a =
 -2  -26   -2  -10    5  -31  -13   -7
 19  -16   35  -28    7  -10   -2   27
 16  -22  -25    1  -22   -6   13  -12
 10   17   -6  -32  -21  -11  -13  -18
 10   23   -6   28  -30  -18    5   33
-28    1    0  -11    9   -7   -5  -10
-26   -7   -7   31   20  -43   -3    6
 11   -7   -5    1   -2   -3   17   16
-22   -6  -11   29    8  -43  -11    6
  6   20   -3  -22  -13   -5   -5  -15
  7  -12   17    3    8   26   -4    1
Rows and columns are counted from 1.
(1, 1) -> -2
(2, 5) -> 7
(2, 8) -> 27
(4, 4) -> -32
(6, 2) -> 1
(11, 3) -> 17
(5, 2) -> 23
(2, 6) -> -10
(5, 5) -> -30
(10, 4) -> -22
(1, 4) -> -10
(6, 1) -> -28
(8, 3) -> -5
(4, 8) -> -18
(6, 4) -> -11
(5, 7) -> 5
(6, 7) -> -5
(11, 6) -> 26
(1, 8) -> -7
(11, 7) -> -4
(9, 4) -> 29
(3, 7) -> 13
(7, 2) -> -7
(1, 7) -> -13
(7, 7) -> -3
(7, 6) -> -43
(7, 1) -> -26
(9, 8) -> 6
(10, 2) -> 20
(5, 3) -> -6
(9, 3) -> -11
(10, 7) -> -5
(10, 1) -> 6

M = [[494, 539, 535, 338, 548], [528, 524, 381, 715, 524], [504, 534, 375, 429, 477], [520, 534, 518, 398, 520], [491, 557, 210, 609, 529], [486, 510, 479, 531, 593], [511, 510, 586, 643, 525], [493, 538, 686, 390, 542], [549, 501, 472, 437, 503], [527, 515, 766, 415, 501], [559, 510, 472, 396, 562], [499, 525, 615, 544, 522]]
Rows and columns are counted from 1.
(1, 1): 494
(6, 2): 510
(6, 3): 479
(2, 3): 381
(3, 1): 504
(10, 4): 415
(7, 2): 510
(3, 5): 477
(10, 5): 501
(5, 2): 557
(11, 1): 559
(2, 2): 524
(8, 3): 686
(4, 1): 520
(9, 3): 472
(5, 4): 609
(9, 2): 501
(12, 2): 525
(6, 4): 531
(12, 1): 499
(1, 4): 338
(2, 4): 715
(12, 3): 615

x = [[-0.1, -0.5, -1.3, 0.4, -0.1, 0.5, -0.8, -1.7, 0.0, -0.4, -1.4, 0.2, -1.2], [-0.5, -0.3, -0.6, -1.4, 0.5, -1.4, 0.3, -0.3, -0.7, -0.7, 0.3, -1.1, 0.3], [0.2, 0.1, -1.2, -0.5, -0.2, -0.4, -1.1, -1.5, 1.2, 0.2, -1.6, 1.6, -2.0], [-0.2, -0.1, 0.3, -0.7, 0.4, -1.0, 0.1, 0.2, 0.0, -0.1, 0.3, -0.5, -0.3], [-0.2, -0.1, 0.4, -0.2, -0.7, -0.2, 0.0, 0.4, 0.1, 0.3, -0.1, 0.5, -0.1], [0.2, -1.5, 1.2, 1.6, -0.5, 1.5, -0.1, 0.3, -0.4, -1.3, -0.3, -1.3, -0.3], [-0.6, -0.8, 0.8, 0.3, -0.3, -0.1, 0.8, 1.0, -0.9, -1.3, -0.2, -0.9, 0.8], [-0.2, -0.5, -0.4, -0.2, -0.2, -0.1, -0.1, -0.4, -0.6, -0.5, 0.3, -1.0, 0.4], [1.0, -0.5, -1.0, 1.5, -0.8, 1.6, -1.8, -1.6, 1.1, -1.1, -2.2, 0.2, -2.2], [0.1, 0.0, -0.5, -0.7, -0.4, -0.5, -0.5, -0.6, 0.3, 0.4, -0.2, 0.2, -0.6]]
Rows and columns are counted from 1.
row 1 col 1 = -0.1
row 4 col 2 = -0.1
row 10 col 10 = 0.4
row 8 col 3 = -0.4
row 2 col 10 = -0.7
row 6 col 4 = 1.6
row 4 col 4 = -0.7
row 5 col 5 = -0.7
row 9 col 11 = -2.2
row 10 col 9 = 0.3
row 1 col 11 = -1.4
row 10 col 13 = -0.6
row 7 col 4 = 0.3
row 4 col 11 = 0.3
row 7 col 12 = -0.9
row 8 col 2 = -0.5
row 4 col 12 = -0.5
row 4 col 13 = -0.3
row 6 col 12 = -1.3
row 2 col 5 = 0.5
row 5 col 1 = -0.2
row 9 col 7 = -1.8
row 8 col 9 = -0.6
row 9 col 2 = -0.5
row 8 col 8 = -0.4
row 2 col 3 = -0.6
row 3 col 12 = 1.6
row 1 col 9 = 0.0
row 7 col 11 = -0.2
row 3 col 8 = -1.5
row 3 col 4 = -0.5
row 2 col 9 = -0.7
row 8 col 6 = -0.1
row 10 col 8 = -0.6
row 10 col 7 = -0.5
row 5 col 10 = 0.3

m =
array([[5280, 5703, 2532, 5645, 5757, 4562, 6169],
       [4032, 3647, 2421, 5778, 5725, 3548, 7127],
       [4465, 3710, 3404, 6074, 5919, 3675, 7751],
       [3350, 5747, 4864, 3703, 5380, 4616, 4724],
       [4479, 7755, 3693, 4312, 3404, 4014, 6989],
       [5342, 4968, 4631, 4088, 5584, 5408, 4909],
       [4771, 5579, 4096, 3883, 5048, 5848, 4448],
       [3235, 6772, 4235, 3683, 5239, 4974, 4998],
       [3734, 5999, 5509, 5752, 3393, 7071, 4977]])
Rows and columns are counted from 1.
(1, 1)	5280
(9, 7)	4977
(4, 6)	4616
(6, 5)	5584
(5, 1)	4479
(5, 3)	3693
(5, 6)	4014
(8, 6)	4974
(7, 6)	5848
(7, 4)	3883
(8, 7)	4998
(3, 2)	3710
(3, 7)	7751
(8, 3)	4235
(6, 1)	5342
(2, 2)	3647
(4, 4)	3703
(6, 6)	5408
(5, 5)	3404
(3, 5)	5919
(2, 7)	7127
(3, 1)	4465
(3, 6)	3675
(4, 7)	4724
(8, 5)	5239
(4, 5)	5380

A =
6770,4872,5768,2854,4201,5510,7257,7422,7977,5311,3881,6394,1756
3471,6844,3377,6597,5905,4190,4091,5648,4841,4663,8952,5196,6997
6155,6135,4643,3353,3990,4926,7201,8336,7590,4615,5782,6925,2877
3470,8849,5556,5434,5282,4782,4656,6871,4039,2829,8401,4648,6239
7164,2502,6361,4037,4684,6261,6424,4796,6171,6706,1361,5646,3770
5767,3210,2201,5466,5733,4591,5795,4869,7671,8336,4813,7811,3935
7082,3262,5551,4676,4850,5822,6416,4989,6984,7465,1856,6561,3820
6746,3326,4379,4113,4736,5052,6506,6218,7846,7088,4094,7870,2823
Indices start at 1.
row 1 col 1 => 6770
row 3 col 3 => 4643
row 8 col 7 => 6506
row 8 col 10 => 7088
row 4 col 7 => 4656
row 4 col 13 => 6239
row 5 col 3 => 6361
row 4 col 10 => 2829
row 5 col 11 => 1361
row 8 col 4 => 4113
row 5 col 6 => 6261
row 6 col 6 => 4591
row 1 col 4 => 2854
row 1 col 2 => 4872
row 2 col 6 => 4190
row 3 col 11 => 5782
row 1 col 9 => 7977
row 1 col 8 => 7422
row 6 col 9 => 7671
row 6 col 12 => 7811
row 2 col 12 => 5196
row 2 col 3 => 3377
row 3 col 7 => 7201
row 2 col 11 => 8952
row 5 col 9 => 6171
row 3 col 2 => 6135
row 8 col 11 => 4094
row 7 col 5 => 4850
row 5 col 5 => 4684
row 2 col 4 => 6597
row 5 col 2 => 2502
row 6 col 1 => 5767
